128 stands for zero in the data rows.
Every row has a hidden score. In each pair, how much higher is the second row's than the first's? 15 means about the same, 30 much higher and 0 much lower. The score is a weighted sum of the row's numbers plus the product of two more (or one squared), each taken from its middle value.
[164 155 128 116 127 135 104 116 104 133 140 136 128 118 124 118 151 145
 164 158 174]
[128 136 140 140 138 145 104  92 116  97 116 101 104  79  98  90  93 137
 140 127 132]: 10
[104 119 104 116 106 108 116 104 128 124 116 100 140 115 104  90 105 107
 116 130 116]
[140 140 152 140 125 114 128 128 128 118 116 117 128 120 137 127 128 126
 116 132 133]: 13
[128 125 140 152 144 139 152 140 140 111  92  96  92  87 104 107 105 128
 128 111 129]
[140 133 116 128 144 110 140 140 152 144 140 125 140 101 109 104  93 113
 140 141 115]: 14
[140 159 176 152 178 133 128 140 140 132 128 121 116  95  99 102 116 119
 104  92 117]
[128 147 152 152 132 139 140 128 140 137 116 123 140 131 136 147 116 114
 128 122 114]: 15
[104 136 116 128 112 136 104  92 128 134 140 155 188 156 157 124 128 121
 116 134 146]
[116 116 104 128 109 110 128 128 116 117 104  93  92 101 102 119 140 141
 140 134 124]: 11
[152 122 176 175 167 114 164 128 163 153 128 101  57 139  55  93  93  67
  80 123 133]
[164 160 152  81 107 140 116 128  92 124 151 142 104 127 152 122 151 126
 140 115 135]: 11
[104 102  92 116  92  95  92  92 128 130 116 120 140 119 106 126 116 127
 128 139 109]
[128 109  92 128 136  98 116 128 152 131 128 142 152 160 160 141 140 124
 128 107 132]: 18
[140 114 104 128 126 134 176 164 152 177 151 162 176 159 167 173 140 161
 164 167 137]
[104 101  80 116 100 108 128 128 128 125 104 112 128 113 131 146 140 141
 152 147 113]: 12
[116 102 104 116 135 121 128 140 140 148 175 165 188 142 157 138 140 138
 140 127 118]
[128 119 140 152 181  85 140 164 175 151 140 154 116 158 143 166 128 125
 116 140 114]: 10
[128 118 128 140 133 144 164 140 140 110  81  87 104 109 140 142 140 159
 152 152 140]
[140 145 164 152 150 105 104  92 128  94 104 132 128 157 138 147 116 128
 116 147 139]: 12
[104 141 128 140 152 136 128 128 128 104 116 111 128 104 112 127 116 118
 128 107  92]
[128 108 128 152 171 136 164 140 140 104 128 110 140 131 168 121 140 155
 152 114 127]: 16
[ 81  92  68 116 104 108 104 104 128 101 116  97 116 116 138 112 128 138
 128 106  88]
[164 171 188  92 139 209 140 140  68 124 163 161  92 121 137 132 175 130
 152 123 168]: 18
[164 154 164 116 122 129 116 104 116 119 151 148 140 116 105  66  81  90
 104 135 159]
[140  97  92 128  87  86  92  92 152 119 104 118 116 148 131 160 128 159
 164 167 150]: 17
[140 140 140 116 102 128 116 140 116 139 140 142 128 144 162 149 151 149
 140 143 145]
[116 116 116 128  91  94  92  69 116  91 104 119 152 139 157 138 128 118
 116 109 124]: 15
[104 117 116 116  84  84  92 104 140 144 128 100 104 101 118 103 116 105
  80  76  95]
[164 145 116 128 112  87  80  81 128  97 104 115 140 128 135 151 151 159
 164 167 157]: 9
[140 128 116  81  85 145 116 128  80 112 151 123  80  82 101  79 105  90
 116  83 130]
[175 166 140 140 111  97 116  81 116 106 104  89 140 117 127 112 116 124
 152 139 173]: 18
[116 107 128  92  85 144 128 128  92 129 128 142 116 114 123 138 140 130
 128 125 147]
[116 138 152 104 107 140 104 104 104 115 140 122  92  97 111  89 128 109
 104  92 126]: 14
[175 159 116 140 134 125 140 152 128 118 128 128 152 135 161 148 128 127
 164 144 167]
[140 142 116 140 114 118 104 116 128 125 104 124 128 108 124 142 128 148
 176 143 134]: 15
[116 137 116 116 108 120 104 116 128 137 128 148 164 165 162 157 140 118
 104 112 107]
[128 137 140 140 147 134 140 116 128  95  92  89  92 105 108 130 140 153
 152 170 138]: 10
[128 103 128 152 173 100 152 128 175 125  92 114  69 136  96 140  81  98
 116 145 108]
[ 92  92  92 116 106 134 140 152 152 131 116 114 128 100 136 118 140 139
 152 140 132]: 21
[116 127 116 140 125 130 116 116 128  94  92 116 140 130 162 162 140 153
 140 125 132]
[140 143 140 140 120 120 116 116 140 161 151 165 199 162 157 149 151 151
 128 157 149]: 16
[116 100  80 116 115 126 128 140 128  92 104 103 116 114 123  86 116 104
 116 108 128]
[128 136 140 152 142 118 128 140 140 147 128 135 116  92 113 114 116 125
 116  97 112]: 12
[152 171 224   0  62 228 116 140  21 150 234 232  45  49  61  41 116  68
 116  78 159]
[116 130 128 140 142 123 128 116 128 108  92  86 104  95 103 106 116 111
 104 113 109]: 8
[140 125 104 104 110 134 128 128 116 111 116 107 116  95 106 105 116 136
 152 141 144]
[ 92 103 116 140 147 147 188 152 140 134 128 122 140 145 156 138 116 122
 104  95  96]: 16
[128 154 152 140 135 115 116 128 140 151 151 143 152 129 135 154 128 128
 116 123 101]
[104 126 140 152 164 148 140 128 128 135 104 125 140 127 134 147 140 149
 128 109 119]: 17
[152 151 128 128 135 107 104 128 140 145 151 175 176 143 145 143 128 127
 140 136 142]
[128 135 116 128 120  95 116 104 140 112 116 115 116  98 103  90  93  95
 104 134 127]: 12
[140 144 140 140 144 133 116 116 152 121 116 121 140 145 165 173 163 177
 176 167 141]
[116 133 128 140 124 120 116  92 128 112  81  86 104 104  95 112 105 109
 116 127 118]: 14
[ 81  71  80 116 113 114 128 152 175 170 140 133 104 151  83 112 105 115
  92 124 115]
[187 174 164 140 142 110 128 128 140 149 151 152 164 160 145 124 128 117
 116 141 153]: 15
[116 113 140 140 149 122 128 116 116 103 116 128 140 153 149 140 140 116
 104 108  99]
[ 81 107 104 128  98 111 116 128 140 128 140 131 152 150 163 160 151 132
 128 106 114]: 19
[ 92  79  92 128 155 135 140 140 152 141 151 152 176 147 153 122 140 158
 152 131 116]
[152 146 116 104 116 120  92  92 104  92 116 116 116 104 118 119 151 170
 176 179 185]: 17
[104  82  92 116  84 113 116 104 116 122 104 116 128 114 120  92  93 125
  92  98 137]
[140 123 104 140 146 115 128 164 175 168 163 152 128 153  89 115  69 101
 128 139 127]: 8
[140 121 140 152 168 143 176 176 152 119 104 104 104 104 111 115 116 136
 116 122 134]
[116 112 140 140 115 102  92  81 104  83 104 106 104 123 139 150 151 189
 140 142 129]: 18
[116  68 104 164 128 111 104  81 163 167 140 160  92 171  98 147  69 132
 164 143 111]
[128 121 140  92  90 129 104 104  80 111 151 145 128 117 116 117 140 110
 116  93 120]: 10
[ 92  98 104 140 125 107 104  92 128  86  92 102 140 118 136 140 140 138
 128 107  98]
[ 92 127 116 140 121 158 140 128  92 114 140 109 152 124 166 163 116 117
  92  90  86]: 12
[104 112  80 116 102 113  92 116 116 131 128 119 152 134 134 113 105  88
  56  84  88]
[ 92  77  80 128  94 107 140 152 152 157 128 108 140 124 128 136 140 151
 116 123 116]: 12
[152 152 152 140 105 102 116  92 116 116 128 125 152 143 145 143 151 164
 176 206 184]
[128 141 152 116 157 200 176 140  92 105 104 108 104 108 131 161 151 132
 128 117 111]: 16
[116 130 116 128  87  86  92  92 116 117 140 145 164 165 170 140 105 105
  92  99 100]
[128 131 152  69 104 172 116 116  92 117 163 175 104  75 111  99 140 112
 152 103 150]: 16
[128 131 116 128 135  91  80  92 128 110 116 132 128 131 121 129 128 147
 128 155 125]
[128 144 140 104 146 172 176 188 140 181 187 191 164 165 167 162 175 147
 140 149 138]: 17
[128 109 104 128 116 130 152 164 140 143 140 128 140 131 141 124 128 156
 128 134 130]
[116 129 128 128  99 123 128 116 140 148 116 116 140 135 143 142 140 124
 104 115 132]: 19
[152 123 128 116 128 134 152 140 128 107 104 103  92  98  97  96 105 135
 140 163 164]
[116 133 116 104 102 132 152 176 128 167 151 135 104 110 102 114 128 117
 140 136 138]: 16
[ 92 101  92 128 104 127 128 152 128 130 140 132 128 115 122 104 105 112
 128 118 119]
[116 129 128 128 117  90 104  92 128  97 104 100 128 130 158 185 198 176
 164 162 131]: 16
[140 128 164 164 134 127 128 116 128 120 140 122 116 121 134 123 128 142
 140 143 129]
[140 122 104 116 105  92 116 116 140 138 128 126 116 129 121 134 128 154
 152 157 143]: 19
[104 108 128 140 110 121 152 116 140 131 128 117 128 134 150 148 140 139
 128 118 113]
[128 132 152 152 161 139 152 128 152 143 140 137 140 143 105 109  93 116
 128 149 143]: 14
[152 133 128 140  96 148 152 128 116 107 104  75 104 117 128 113 105 150
 140 159 156]
[140 119 176 104 124 141 152 152 116 149 163 166 128 136 153 157 175 175
 152 126 139]: 10
[116  85 128 164 136 116 140 116 187 196 175 149 104 194  53 140  69 114
 128 141 113]
[128 131 128 140 129 112 128 116 140 136 104 109 140 114 123 131 140 145
 140 124 128]: 2
[116 117 116 152 149 128 152 164 163 173 140 139 140 163 138 160 116 123
 116 117 101]
[128 128 140 116 141 169 152 140 104 123 128 112 128 117 137 136 151 141
 128 129 135]: 18
[140 123 128  92 101 133 116 116  92 110 140 135 104 104 112 100 128 117
 128 123 145]
[187 164 128 140 143 108 116 128 140 125 116 122 128 124 120 104 116 129
 152 168 176]: 14
[ 81 104  92 116 128 134  92  92 104  95 104 110 104  94 107 115 116 122
 128 123  87]
[ 92 106 116 140 140 133 152 128 140 147 128 134 164 129 142 158 128 141
 128 132  93]: 13
[140 126 140 140 138 108 128 104 128  96 104 109 128 144 145 127 128 138
 104 138 137]
[152 146 140 152 161 155 152 152 140 101 116 112 128 147 174 146 140 173
 164 170 164]: 15
[116 156 128 140 125 189 152 164 104 148 128  88 140 117 155 143 140 128
 104  98 139]
[164 155 140 140 132 117 116 116 128  99 104 110 128 133 154 137 140 172
 164 156 181]: 12
[128 143 140 128 125 115 104  92 116 120 128 116 128 104 108  98 128 114
 128 127 132]
[104  66  68 128  67 135 152 164 175 197 151 107  80 119  46  83  58  93
 116 122 121]: 21
[116 125  92 116 106 139 140 152 128 129 128 140 164 149 142 131 116 102
 116 133 129]
[140 125 116 116 114 151 152 164 128 144 140 154 128 117 156 109 128 139
 140 112 158]: 18
[152 158 152 152 138 120 128 140 128 123 116 118 140 140 161 149 140 122
 104 100 129]
[128 109 116 140 110 125 140 128 152 185 151 144 116 148 124 151 116 143
 152 147 110]: 17
[104 116 140 164 163 112 116 116 163 149 116 140 116 161  99 169 128 108
 128 117  88]
[164 159 188 140 152 121 116 116 128 116 116 100  92  91 115 124 140 169
 152 161 139]: 15
[116  87 116 140 149 107 128 116 163 172 163 131 140 183  91 137 128 122
 116 125 117]
[116  98 116 140 124 120 140 104 116  85  92  94 116 117 106  83  81 105
 104 106 117]: 11
[116 140 128 140 149 133 140 140 128 113 128 108 104 108 122 115 140 137
 128 129 127]
[140 138 140 116 141 156 164 164 128 151 163 145 140 125 136 115 128 122
 116 112 130]: 17
[175 167 164 128 130 143 116  92  92  82  92 109 128 120 128 138 128 126
 140 146 155]
[164 142 164 164 160 119 128 116 152 145 140 134 128 126 105 105  58  80
 116 126 127]: 9
[152 140 128 128 109 110 128 116 140 138 116  95 116  94  83  78  81  99
 116 149 144]
[116 143 128 116 114 111  80  81 104 103 140 141 140 109  96  79  93  83
 104 118 119]: 16
[116 135 140 152 179 160 152 140 140 147 128 134 152 127 121 110 105 112
 116 113 107]
[152 147 140 140 134 131 116 140 128 143 140 137 140 133 134 134 140 158
 140 160 157]: 17
[152 108 152 175 194 110 176 140 187 177 140 145 104 164 113 143  69  75
 128 148 117]
[104 110  92 104 105 128 104 140 116 109 128 131 104 100 130 118 151 146
 164 137 130]: 17
[140 140 140 140 155 141 152 152 152 145 128 128 140 126 119 132 140 156
 152 161 140]
[128 146 128 152 138 122 128 116 128 107  92 114 128 103 106 123 105 107
 116 115 122]: 14
[164 141 140 116 110 106 140 152 140 176 163 148 128 114 114  95 116 111
 116 123 144]
[ 81 101 128 175 210 129 188 176 199 185 163 142 104 195 101 146 128  85
  80 107 107]: 19
[140 133 128 128 118 134 152 140 128 176 151 147 164 153 142 142 151 144
 152 139 142]
[152 157 116 128 110  81  80  81 116  97 128 118 152 139 142 116 105 119
 140 143 134]: 10
[140 123  80 116 105 121 128 128 128 129 116 111 128 113 117 123 140 170
 188 184 162]
[128 161 176 140 166 156 140 128 128 155 151 148 152 124 102  96 105  80
  92 110 126]: 12
[140 128 140 140 140 109 128 128 152 151 151 151 176 170 183 183 175 174
 164 152 132]
[116 136 152 152 136 137 164 152 140 133 116  90 104  94 106 112 105 105
 116 112 115]: 12
[116 113 128 152 156 132 152 140 140 131 116 122 128 125  97 108  93 109
 116 121 118]
[199 211 188  33  97 206 116 152  57 125 199 178  92  85 106  71 140 116
 140 119 193]: 24
[140 120 104 116 122 144 140 140 104 117 104  95 104 105 100 112 151 159
 164 171 169]
[152 161 164 140 147 144 152 128 128 111 104  97 116 121 147 133 163 145
 140 150 171]: 15
[116 122 116  92 112 154 128 140 104 126 163 187 152 135 144 122 151 111
 140 128 145]
[164 133 128 140 131 105 116 104 140 113 104 106 128 145 139 145 116 132
 128 128 130]: 13
[128 145 116 128 118 131 128 116 128 125 116 115 128 118 127 137 151 145
 164 162 141]
[152 135 140 116 113 104 116 116 116 134 128 108 116 115 116 109 151 159
 152 167 146]: 14
[140 125 152  69 104 169 140 164  92 136 175 170  80  98  96  82 128  90
 104  89 138]
[ 81 101  56 104  97 100  68 104 140 115 116 122 152 136 139 138 128 118
 116  97  88]: 25
[152 131 116 116 126 103 128 116 140 112 116  99 128 143 128 123 116 120
 116 139 130]
[ 92  93 104 128 116 112 128 116 140 126 116 129 152 129 127 142 128 119
 116 121  93]: 13
[152 144 116 116  88 103 104 116 128 108 128 114 128 125 144 135 151 178
 164 175 179]
[152 148 176 104 134 182 176 152 116 143 151 152 128 119 126 106 116 106
 116 131 152]: 17
[152 133 128 128 127 116 152 164 152 126  92 101  92 101 105 128 105 130
 116 158 139]
[128 117 128 128 120 128 140 128 128 135 116 131 152 144 148 144 128 135
  92 119 137]: 21
[128 154 128 152 158 147 140 128 104  96 116 108 152 134 164 164 151 163
 152 152 134]
[104 100 104 104  97 147 116 116  80 108 104 113 116 121 127 141 140 149
 128 110 137]: 21
[152 129 104 128 123 107 116 104 128 126  92 102 116 122 105 122 116 148
 152 180 140]
[140 142 140 116 132 131 140 128 116 122 128 121 128 131 136 118 128 118
 116 124 130]: 16
[116 104 116 152 107  60  68  69 140 126 140 146 128 142  95 105  81  45
  80 107 101]
[116 146 152 140 119 158 164 164 116 149 140 117 152 154 150 161 163 159
 128 117 137]: 23
[128 122 116 140 133 103 116 128 152 131 104 104 116 119 127 125 128 120
 104 113 130]
[116 135 104 116  85 126 104 104 116 146 151 153 199 198 189 184 175 155
 140 150 140]: 21
[140 142 128 128 125 142 152 128 152 130 104  97 104  98  95  98  81 104
 140 141 150]
[187 163 152 140 136 125 128 140 140 115 104 108 128 128 153 127 151 149
 140 160 174]: 14
[116 121 128 140 130 116 116 116 128 109 104 107 128 115 100 108  93  98
  80 108 106]
[152 115 116 152 151  57  92 116 163 127 116 174 152 176 171 200 128 136
 176 173 135]: 14
[128 119 128 140 116  98  92 116 140 165 140 149 152 132 107 134 116 123
 116 129 108]
[164 149 140  81 119 163 128 140  80 125 151 157 128 129 120 125 163 119
 140 137 155]: 19
[152 129 116 140 126 123 152 140 140 121 104  97 128 150 149 165 151 163
 140 144 143]
[116 103  92  81  70 126 116 128 116 156 140 160 152 135 134 140 151 125
 128 125 144]: 17
[128 122 128 152 171 150 164 152 140 133 128 149 164 141 135 126 105 116
 116 129 123]
[164 153 152 116 137 154 140 128 104 117 140 131 128 134 137 123 128 137
 116 145 155]: 20
[152 158 176 164 159 151 164 128 140 156 151 131 152 140 143 132 128 141
 140 154 135]
[ 92  99 116 116 141 134 152 140 128 145 163 144 152 122 109  83 116  95
  92  85  93]: 12
[116 123 104 128 118 122 128 140 128 125 116 124 152 117 143 135 140 147
 164 147 150]
[140 122 104 140 118 107 140 140 140 133 140 144 164 144 152 151 128 135
 164 157 141]: 13
[128 161 164 152 170 159 152 140 140 156 140 138 164 138 141 138 151 143
 152 144 136]
[164 146 128 140 115 117 140 152 140 152 116 115 116 118 125 134 128 159
 152 160 161]: 16
[ 69 117 104 152 147 120 140 128 140 134 140 139 128 131 119 108 105  82
 104  90  78]
[164 186 176 152 140 147 128 140 128 152 140 143 140 128 116 106 105 102
 104 120 149]: 17
[164 144 140 128 110 115 128 116 128 123 104 111 140 126 126 118 116 123
 140 157 166]
[140 145 176 152 146 126 116  92 128 103  92  82 104 147 139 162 163 175
 128 145 142]: 16
[116 141 116 128 116 100  80  92 128 119 104 124 152 141 123 123 116  93
  92  98 111]
[187 167 164  92 101 115  92 128 104 121 151 152 116  96 102 107 151 138
 152 178 192]: 12
[128 139 128 140 116 100  92 116 128 126 128 118 128 121 106 132 140 122
 140 164 132]
[116 115 116 140 132 131 152 152 140 125 128 140 164 167 185 185 151 137
 116 125 110]: 16
[104 126 128 140 133 132 128 128 140 146 140 162 176 157 148 123  93  95
  68  85  91]
[140 133 128 128  90 101  80  81 116 105 104 108 116 117 126 120 116 146
 140 146 147]: 16
[128 130 116 140 148 119 140 128 128 118 128 148 164 162 164 174 151 156
 164 176 140]
[104 103 104 140 140 116 128 152 140 148 128 119 128 126 107 109 128 108
 104 118 114]: 15
[116 130 128 140 141 129 140 128 128 101  92  81 104 102 110 110 116 105
 104 104 116]
[164 180 164 152 159 122 116 104 140 103 104 122 164 149 169 173 163 140
 140 148 149]: 16
[128 155 140 140 149 133 128 140 128 117 116 105 116 116 114 122 128 130
 128 151 132]
[175 133 128 128 104  81 116  92 116  62  81  63  92 107 112 117 116 135
 140 169 164]: 17
[152 160 128 128  87  90  68  81 128 102 104 132 140 137 167 146 128 134
 152 144 164]
[116 125  92 104  85 104  92 128 128 137 140 144 164 166 168 157 128 134
 116 125 125]: 15
[ 92  89 104 128 117 105 128 116 116 119 128 110 116 114 127 119 140 137
 140 125 118]
[116 129 128 104 121 125 140 164 128 166 163 164 140 136 131 118 105  90
  68  75  92]: 18
[116 125 140 152 109 126 128 128 152 166 140 134 128 164 120 155 105 106
 116 125 112]
[104  92 116  57  90 182 140 152  68 121 163 168  92  92 122 116 140 108
 116  94 116]: 14
[140 123 152 140 141 141 164 152 163 171 140 118 116 103  92 101 105 127
 140 166 140]
[116 112 116 140 123 111 128 128 128 129 104 121 128 139 134 164 151 151
 140 151 128]: 16
[104 117 140  33  93 195 140 164  80 144 199 199  80  96 111  74 116  69
 104  71 119]
[128 141 128  81 106 161 140 164 116 131 163 184 116 122 128 104 140 100
 128 126 151]: 14
[140 158 152 116 145 195 128 164 104 138 151 172 116 109 120 121 140 131
 152 133 146]
[ 92 104 116 140 173 141 128 128 128 120 104 126 128 105 104 109 116 127
 104 102  79]: 13
[128 133 128 140 144 104 104 104 128 104 104 110 116 100 113 122 128 142
 152 133 119]
[116  97 104 104 124 129 140 140 128 126 128 106 104 104 119 121 140 142
 128 123 104]: 16
[116  91  92 128 117 125 140 140 128 111 104 113 128 135 163 166 163 171
 164 162 132]
[104 101 104 116 126 120 116 116 116 127 140 131 140 129 132 119 128 129
 116 110 104]: 16
[116 134 140 152 162 139 140 128 140 117 104 118 116 133 131 132 116 131
 128 124 112]
[164 180 140 152 155 129 116 128 128 124 116 124 140 135 113 103 105 106
 104 140 139]: 16
[175 186 188  33  80 219  92 164  57 172 199 191  80  98 101  93 175 115
 128 106 186]
[104 136 128  92 115 152  92  92  68  94 128 128  92  94 101  91 128  92
 104  84 108]: 8
[128 103 116 104 127 136 104 116 104  97 116 148 116 117 111 102 116 108
 116  99 112]
[175 150 164 116 133 126 152 152 128 125 140 110  92  94 105  93 140 136
 152 161 179]: 13
[152 136 140 104 127 149 128 104 116 130 151 164 152 138 149 125 128 115
 128 119 122]
[104 124 116 140 151 159 176 152 152 136 128 124 152 141 129 113 116 128
 116 130 130]: 16
[ 81  70  80 128 122 104 116 104 116  84  92  97 116 130 135 132 116 143
 116 103  72]
[116 109 104 116 110 103 104  92 116  95 104 116 140 135 145 145 140 135
 128 121 115]: 17
[ 81  95 116 128 140 165 176 164 140 182 175 165 152 133 139 132 151 132
 128  96  96]
[152 139 116 128 141 111 140 152 140 146 128  91 116 109 114 120 151 162
 140 154 155]: 14
[104  78  92 128 139 139 176 176 140 151 151 138 152 119 114  94 105 110
 116 116 103]
[128 115 128 140 138 141 164 128 140 131 128 120 152 143 136 150 140 154
 152 148 136]: 22
[128 137 116 128 145 145 128 116 116 110 116 116 116 121 122 129 151 155
 164 146 128]
[152 148 140 140 130 114  92 116 128 100 104 112 116 128 138 114 116 139
 128 122 146]: 17
[128 130 116 116  79 115 104 128 116 150 140 151 140 127 128 137 116 126
 116 120 132]
[152 174 164 140 154 162 128 116 128 111 104 134 140 120 130  95  69  81
  80 111 129]: 12
[116 113  92 128 122 120 128 152 140 135 140 137 164 160 169 156 128 133
 128 111  84]
[116 104 140 164 196 149 176 140 163 134 116 135 116 185 134 145 105 121
 116 151 121]: 17
[104 110 128 140 150 110 104 104 128 120 140 140 152 134 144 135 128 135
 128 104  86]
[128 118 128 116 102 131 128 116 116 119 128 138 152 139 161 134 140 124
 116 111 145]: 18
[175 169 188 116 134 142 128 116 104  94 116 126  92  94 113 110 151 147
 152 162 183]
[140 140 128 140 147 124 128 140 140  97 104  96  92 103 135 124 140 170
 152 137 141]: 15
[140 140 116 128 123 117 128 140 152 138 116 128 140 122 157 156 163 167
 176 158 154]
[140 122  80 128 108 105 116 116 140 120 116 100 116 105 116 116 128 150
 164 141 145]: 15
[140 111 104 140 104  70  80  92 152 150 151 143 140 179 111 150 151 158
 164 161 141]
[116 123 116 128 134 129 104 128 116  99 128 135 104 102 120 101 128 144
 152 138 144]: 13
[128 139 116 116 100 113 104 152 128 148 140 135 128 134 146 133 151 139
 128 118 129]
[116 122 116 128 133 131 140 128 140 127 104 119 128 127 127 137 128 148
 140 147 129]: 8
[164 169 164 140 121 119 104 104 140 152 128 146 164 141 135 151 140 150
 152 164 154]
[128 117 104 116 126 138 140 128 128 127 128 135 152 118 130 120 140 150
 164 173 157]: 15
[ 81  83  68 116 116 122 140 140 128  98 104 112 152 124 136 111 116  97
  92 109 112]
[140 150 152 152 160 159 176 188 152 156 128 130 104 108 129 141 151 139
 140 137 136]: 14
[140 158 152 104 128 135 128 140 104  90 116 106  80  99 126 105 116  92
  92  95 112]
[128 128 128 140 139 129 152 164 128 126 128 134 128 117 124  94 105 108
 116 128 138]: 11
[140 127 128 152 123 107 128  92 128 113 104  72  80 128 102 159 151 163
 176 158 132]
[116 131 128  33  60 161  92 104  57 115 163 158 104 115 115 103 186 142
 140 120 155]: 18
[152 142 140 140 127 110 104  81 116 106 104 109 140 129 128 115 116 124
 128 121 139]
[140 136 116 128 139 127 116 116 140  96 104 100 116  89 111  81  93 106
 128 131 130]: 14
[152 147 140 140 141 101 104 116 140 115 128 122 152 148 161 171 175 177
 188 162 175]
[104 136 152 152 156 132 140 140 163 166 140 131 128 108  96 131 140 132
 116 129 115]: 12
[140 131 128 152 127 132 140 140 128 150 128 130 128 134 132 149 140 180
 176 170 163]
[128 144 140 140 143 133 128 128 140 125 116 121 140 133 139 151 140 157
 140 145 120]: 10
[116 123 116 140 155 155 164 140 128 115 104 113 140 128 151 148 151 141
 140 150 138]
[116 112  92 116 100  93 116 140 152 152 140 125 128 130 129 136 128 125
 128 125 115]: 16
[116 127 140 140 138 166 164 176 152 168 151 152 140 115 125 117 116 132
 128 134 123]
[116 128 116 140 189 142 164 164 140 108 104  92  92 112 108 103 105  94
 104 107  85]: 13
[104 113 116 104 100 154 128 152 116 149 140 160 140 128 127 143 128 109
 116 112 111]
[104 127 128 140 150 130 128 152 152 133 116 111 116 113 120 139 140 125
 116 107 102]: 16
[116 128 116 128 133 127 140 140 163 144 128 134 140 115 132 143 128 132
 140 132 130]
[128 102 152 164 168 147 152 140 175 148 128 125 128 190 103 152 105 112
 104 125 124]: 20
[116 116 128 140 137 128 116  92 116  78  81  93 116 136 125 148 128 137
 116 126 105]
[128 149 140 140 138 112 140 128 140 121 116  99 128 133 141 131 140 119
 104 101 117]: 18
[152 111 140 187 176  94 128 128 199 172 163 139 104 234  54 141  93  92
 116 155 149]
[199 180 188  81 123 137 116 128  92 137 187 193 152 107 127  96 140 131
 164 142 184]: 4
[104  94 116 152 140 123 128 140 163 174 163 140  92 151  60 104  81 107
 104 112  99]
[152 136 128 140 142 141 128 128 128 107  81  99 104 118 123 135 128 151
 140 142 137]: 16
[152 124 104 128 100  96 128 140 152 132 116  98 116 108 122 123 128 138
 140 128 142]
[128 115 104 116  93 100 104 104 116 134 128 148 176 164 162 166 128 134
 128 139 127]: 14
[116 143 164 152 173 145 152 128 128 103  92  97 116 129 132 129 128 111
  80 114 102]
[116 107  92 116 120 127 116 128 104  97 104 108 104  88  84  77 105 101
 104 109 117]: 17
[140 146 164 152 157 140 128 128 152 138 116  99 104 148 104 126 128 138
 104 145 139]
[ 69  94 116 152 157 140 140 152 140 130 128 131 116 137 142 142 140 140
 104  78  78]: 14
[175 142 152 104 112 142 140 104  92  95  81  99  92  87 126 146 163 164
 176 162 167]
[116 137 152  57 101 193 128 164  92 119 175 171  80 110 144 124 175 141
 164 106 144]: 17
[104 114 116 128 127 109 128 104 140 124 116 112 140 113 123 154 151 139
 140 142 102]
[128 150 140 140 144 145 140 140 128 117 116 106 128 142 154 134 151 143
 116 135 146]: 19
[152 149 128 140 124  92  92 104 128 120 116 124 140 122 143 134 128 129
 140 117 127]
[152 112 116 152 124  59  68  45 152 125 116 112 104 177  65 138 105 123
 152 181 152]: 18
[104 128 116 128 143 163 164 176 140 155 128 123 140 113 125 124 116 109
 104 126 116]
[128 134 116 128 113 117 128 140 140 134 116 116 128 117 147 137 140 134
 152 152 136]: 17
[116  93 116 128 113 137 152 152 140 145 128 134 128  91 108  94  93 132
 128 128 139]
[140 155 176 128 141 162 164 128 104 112 116 125 116 111 109 119 140 115
 140 138 153]: 22
[104 154 176 104 144 194 152 128  92 133 140 138  92 106 122 105 140 104
  92  76 113]
[164 143 140 116 112 138 104  92  80  94 116 134 140 140 138 131 128 134
 128 164 167]: 14
[104 118 116 116 124 142 140 140 116 126 140 145 140 126 128 116 105 105
 104 100 116]
[152 161 140 140 137 113 116 128 140 116 104 103 116 111 117 130 116 114
 116 133 122]: 14
[ 92  82  80 116 109 112 152 164 163 172 163 151 140 118 133 120 116 125
 128 110  91]
[152 126 128 128 137 142 164 152 128 139 140 144 128 125 138 116 140 161
 176 153 160]: 16
[104 109 104 116 119 133 140 152 140 157 140 148 140 121 149 149 140 135
 140 112 112]
[ 81  73 116 152 120 149 152 128 152 138 151 129 128 170 102 120  93  84
 104 113  91]: 16
